The same turns and mirrors carry the whole set onto itself, and each row onto the other rows of its family. Which rows share a family with each named row? Give them in list order.
These 27 rows form 9 families of 3 rows each.
Lesom: [ -5.2 -12.9  32.1   1.6 -23.1  -6.6   1.3   3.2 -10.6 -19.0  21.8   2.5
   6.5 -19.3  14.1  -0.9   7.2   0.0 -15.2]
gana: [ 20.6 -17.5   9.6   6.5  -0.7   6.5  15.5   2.3  -5.2  -8.9  10.0 -23.7
   6.8  -4.2  -9.0   1.5 -10.5 -29.8   7.5]
ner: [ 15.7  -8.9  17.6   8.9   1.5   4.6  11.9   7.3  -5.7   2.5   0.9 -28.4
   5.2  15.4 -11.6  -3.8  -3.7 -20.9   2.4]
dete: [  1.9  15.7   5.6   3.4   5.0  -7.2  17.8   6.8 -11.2   1.8  -7.7   3.4
   5.3   2.1  -8.3  -9.3  -4.6  17.8  -3.8]
ziko: [  4.7  17.2   9.8  -8.7   6.4   0.3  14.1   7.8  -4.1   9.3  -4.8  -2.9
  19.9  -0.4 -18.3  -8.1   3.6   0.6   2.0]
robom: [  6.4 -32.7   8.5   0.5  -4.0  -3.6   1.8   1.7  -2.6  -4.5  12.7 -29.1
  -1.0  -0.9  -0.2  -2.2  -6.1 -21.0   1.0]
zigu: [  1.3 -17.0  29.2   9.6 -23.8  -9.9  -4.3  -5.0   0.9 -20.2  14.7  -5.6
  -5.1 -19.3   4.0   7.2  -4.3 -11.0 -14.7]
feg: [ 21.1 -22.4   2.8   2.5  -0.6   0.7  14.9  -1.1  -5.2 -14.2   6.1 -10.3
   1.0   5.9  -6.0   4.8 -11.2 -31.5  -2.3]
mup: [  4.5 -19.7  16.5  -0.9 -22.2  -8.0   4.5   5.1  -6.7 -26.2  12.0  -4.8
   3.6 -28.6  11.1   7.6  12.4   3.5 -16.0]
Gogo: [  8.0  11.9  15.3  -2.1   7.3  -1.6  21.2   9.9 -11.5   2.8  -9.3  13.9
   3.3   9.3   0.3  -5.5   0.5  11.0  -1.2]
lekod: [ -6.2  -6.7  30.6   4.5 -16.3 -11.6  18.8   0.7   1.4 -14.4  13.8   0.1
   2.6 -30.2   5.2   5.9   4.0  12.4 -16.5]
tomer: [  1.4 -18.4  25.2   9.4 -23.7  -4.4  10.8   4.8  -9.3 -16.9  12.2  13.2
  13.0 -20.2  20.2   7.8   7.6  -2.8 -14.0]
gimov: [  9.8 -26.0   5.9  -5.6  -3.6  -4.8   2.4  -7.3  -4.4  -6.3  -3.1 -22.3
  -5.3   9.6  -1.4   0.7  -2.0 -20.6  10.7]
lifo: [ -0.4  11.1   9.1  -0.5  -1.5  10.7  14.3   3.3 -10.4  11.8 -10.2   7.3
   8.6  -5.9   3.0   1.7  -1.1  20.2   0.8]
Tizab: [ -1.1   8.4  21.8  -0.5  -0.2  -0.5  13.9   7.6  -5.0   7.5  -6.3  13.6
  20.4   2.8 -18.9  -3.3   9.2   5.4   2.7]
Tosum: [  1.7  15.1  14.0   4.3  -4.5   4.1  28.3  13.1  -3.7  11.0  -3.2   1.2
   9.8   0.2  -2.7  -9.7   7.1  13.3 -11.8]
pef: [ 16.5 -27.2   4.2  -9.0   6.8  -7.4  12.0   1.6  -1.1 -12.7  20.8 -17.2
   1.3   8.7  -1.0   9.1   0.9 -20.0  -2.7]
moge: [  2.4  15.4  17.5   3.2  -6.7  -3.8  10.7  11.6  -8.8  -6.9 -14.2   0.5
  18.7 -11.5  -5.2   1.0   1.9  21.1  -8.7]
Vovo: [ 17.9 -18.9   8.7   1.5   4.1   4.2   0.7   5.4   3.8   0.5   9.0 -10.1
  -6.7  -0.2 -14.8  -2.3 -11.0 -26.6   5.7]
Totas: [ -6.7 -21.2  24.5   6.6 -19.5 -14.1   7.7   0.4  -8.6 -13.2   9.3   2.0
   0.3 -24.7  17.2   7.2   8.5  -1.2 -20.5]
Kupa: [ -3.1 -10.9  13.7   4.6 -19.9 -11.8  19.9  -4.0   3.9  -6.5  20.7   8.3
  13.1 -20.2  17.7  11.6   3.8   2.8 -17.9]
rogev: [ 7.1  5.1 11.5 -8.8 13.6  1.7 16.5 14.1  0.6 11.5  0.2 11.2 16.2  1.3
 -0.8  2.7 -5.1  9.4  6.6]
matek: [ -4.0 -16.1  16.3   5.5 -25.1  -1.8   4.1  -9.3  -9.1 -15.5  22.3   4.8
   4.8 -18.5   3.4  13.1  12.8  -5.5 -19.5]
zefe: [  2.8  16.4  16.4  -2.2   6.9  -1.2  27.3   9.5  -6.1   8.0 -14.9   8.0
   8.7  -6.8  -6.1  -1.4  -0.9   7.8  -7.9]
zuve: [ 13.7 -24.1  10.0  -3.4   5.2   1.6   6.4   5.6  -6.4  -3.6   3.9 -17.7
   5.4   3.1  -9.9   1.3  -3.6 -36.3  -1.6]
finun: [ -6.7 -19.7  28.4   4.2 -24.6  -3.5  24.9  -3.4   4.5 -21.1   6.0  -2.1
   6.4 -22.2   6.2   9.2  -2.2   3.1 -18.0]
Luru: [ 14.9 -21.7  13.3  -5.3   8.6  16.0  16.6   2.1  -6.5  -8.6   9.8 -19.3
  -4.2   8.0 -14.1   7.7  -7.2 -18.0  -0.1]

Same family as gimov: Tizab, finun
Same family as lifo: matek, Luru
Same family as pef: Kupa, rogev
Same family as lekod: ziko, robom
Same family as mup: Tosum, Vovo
Same family as zefe: Totas, zuve

The same turns and mirrors carry the whole set onto itself, and each row onto the other rows of its family. Which rows share a family with each named row? Give them in list order.
These 27 rows form 9 families of 3 rows each.
Fulo: [-13.9  -4.8 -12.6   0.4   4.9  14.8   5.2  -4.8   1.5 -10.3   8.4  -3.0
   8.5   3.3]
Div: [ 28.4   3.4  10.0   0.3 -11.4  -5.2   1.2  -6.0  14.8   6.5   1.4  -9.9
 -13.2 -20.2]
Tekom: [ 31.9   1.7  -0.8  -4.0 -15.0   3.6   4.5  -2.3   9.3   3.4  -1.4  -9.3
  -7.4 -14.9]
zif: [ 28.8   2.0   1.1  -5.9 -14.1   2.4   1.9   0.4   3.0   6.2   0.3  -7.6
  -8.8 -10.0]
fotog: [ -8.1 -17.9  -8.2  10.8  -1.0  20.1  13.7 -10.1  10.5 -12.1  13.0  -8.0
   6.7  -1.4]
Bidep: [ -0.6 -15.7  12.1  -0.6  16.8 -14.5 -21.4  10.8  13.1  -7.9  -5.5   4.9
  -9.8 -12.8]
gode: [  2.6  -8.8  20.7   0.9  26.1  -6.3  -9.1  11.6  12.0 -14.9   2.3   7.4
 -11.2 -16.0]
sise: [ 30.5  -1.2   5.6  -6.7 -16.0   2.8   2.7  -9.3   9.8   3.8   1.6  -8.9
 -14.6 -15.0]
pip: [-11.8 -22.4  -2.9  10.7   0.4  10.6  10.2  -9.1   4.5 -13.7  18.4 -11.1
   4.4  -2.5]
resub: [ -3.1  -9.1  14.3  -0.6  22.4  -7.8 -19.1   8.9  14.0 -15.0  -0.7   0.6
 -17.3 -11.7]
bogup: [  1.2  -7.2  16.3  -3.6  26.0  -3.2 -19.5  14.0   7.0 -12.1  -5.4   6.2
 -10.5 -15.2]
Zakis: [ 28.9   3.6   2.7 -14.2  -2.2   1.1   3.9 -12.8  19.7  -1.9   7.9 -11.6
  -9.1 -11.3]
Suzir: [ 32.7  -1.5   9.5 -11.3 -11.5  -0.6   0.2   0.0   4.2   6.9  -1.7 -11.5
  -7.9 -14.1]
lin: [-10.6  -9.9 -11.7  10.6   0.8   7.8   7.9 -13.9   2.1 -14.2  10.7  -5.5
   5.6   1.6]
bunu: [ -9.5 -24.5  -1.0  -0.5  -1.8  14.5   6.4  -9.8  11.9 -16.5  21.8 -10.8
   9.8  -2.6]
dum: [ 34.7   5.9  -2.7 -11.0  -5.8  -2.1   1.6  -1.9  11.1   0.2   0.7 -13.6
 -10.6  -7.1]
Fil: [-10.7 -14.3  -6.0   2.8  -4.6   8.5  10.7  -1.1   4.1 -18.7  16.2  -8.7
   7.4   5.2]
ruba: [ -7.8 -17.6  -7.5   2.6   3.1  19.6   6.5  -8.5   6.5 -19.9  13.0  -7.4
   8.0   0.9]
tovus: [  2.7  -7.7  17.0 -10.2  28.9   5.7 -13.0  14.7  10.6  -4.7  -0.3   7.1
   1.8 -17.0]
raz: [ 22.3  -1.8   6.1  -4.9 -17.8   0.2  -2.8  -4.5   4.5  15.1   1.4  -4.8
  -9.1 -17.8]
Samo: [ -2.1  -7.1  18.5  -7.6  22.7   2.1 -24.9  12.1   9.5 -12.5   1.4   7.3
  -5.5 -14.0]
tivit: [ 25.7   8.9   8.0  -9.8 -15.3   2.3   4.4  -3.2   9.4   4.1   7.7  -5.2
 -19.1 -12.3]
futid: [ -1.6  -6.7  17.2   1.8  23.9  -4.3 -15.3  20.2   4.0 -14.3  -2.2   4.3
   1.0 -14.3]
ligiz: [  2.2  -6.6  19.9  -8.5  27.1   2.2 -17.9  13.9  12.8 -12.0   4.9   4.2
 -10.6 -14.9]
reb: [ -8.4  -8.5  -6.9   2.3  -4.6  17.5   4.8  -8.1   9.3 -18.7  16.5 -15.0
   8.1   1.7]
Puzoz: [  0.7  -7.4  18.3  -8.7  22.4  -1.2 -20.7  15.5   7.2 -18.1  -2.2  -4.0
  -9.6 -16.2]
Geku: [-14.2 -14.6  -6.7  10.0   1.3  15.1   2.6 -12.3   5.7 -21.1  15.6  -6.1
   5.5  -1.9]

Same family as raz: bunu, tovus
Same family as Samo: fotog, Suzir
Same family as Bidep: Fulo, Zakis
Same family as reb: Div, futid
Same family as bogup: sise, ruba
Same family as gode: Fil, tivit

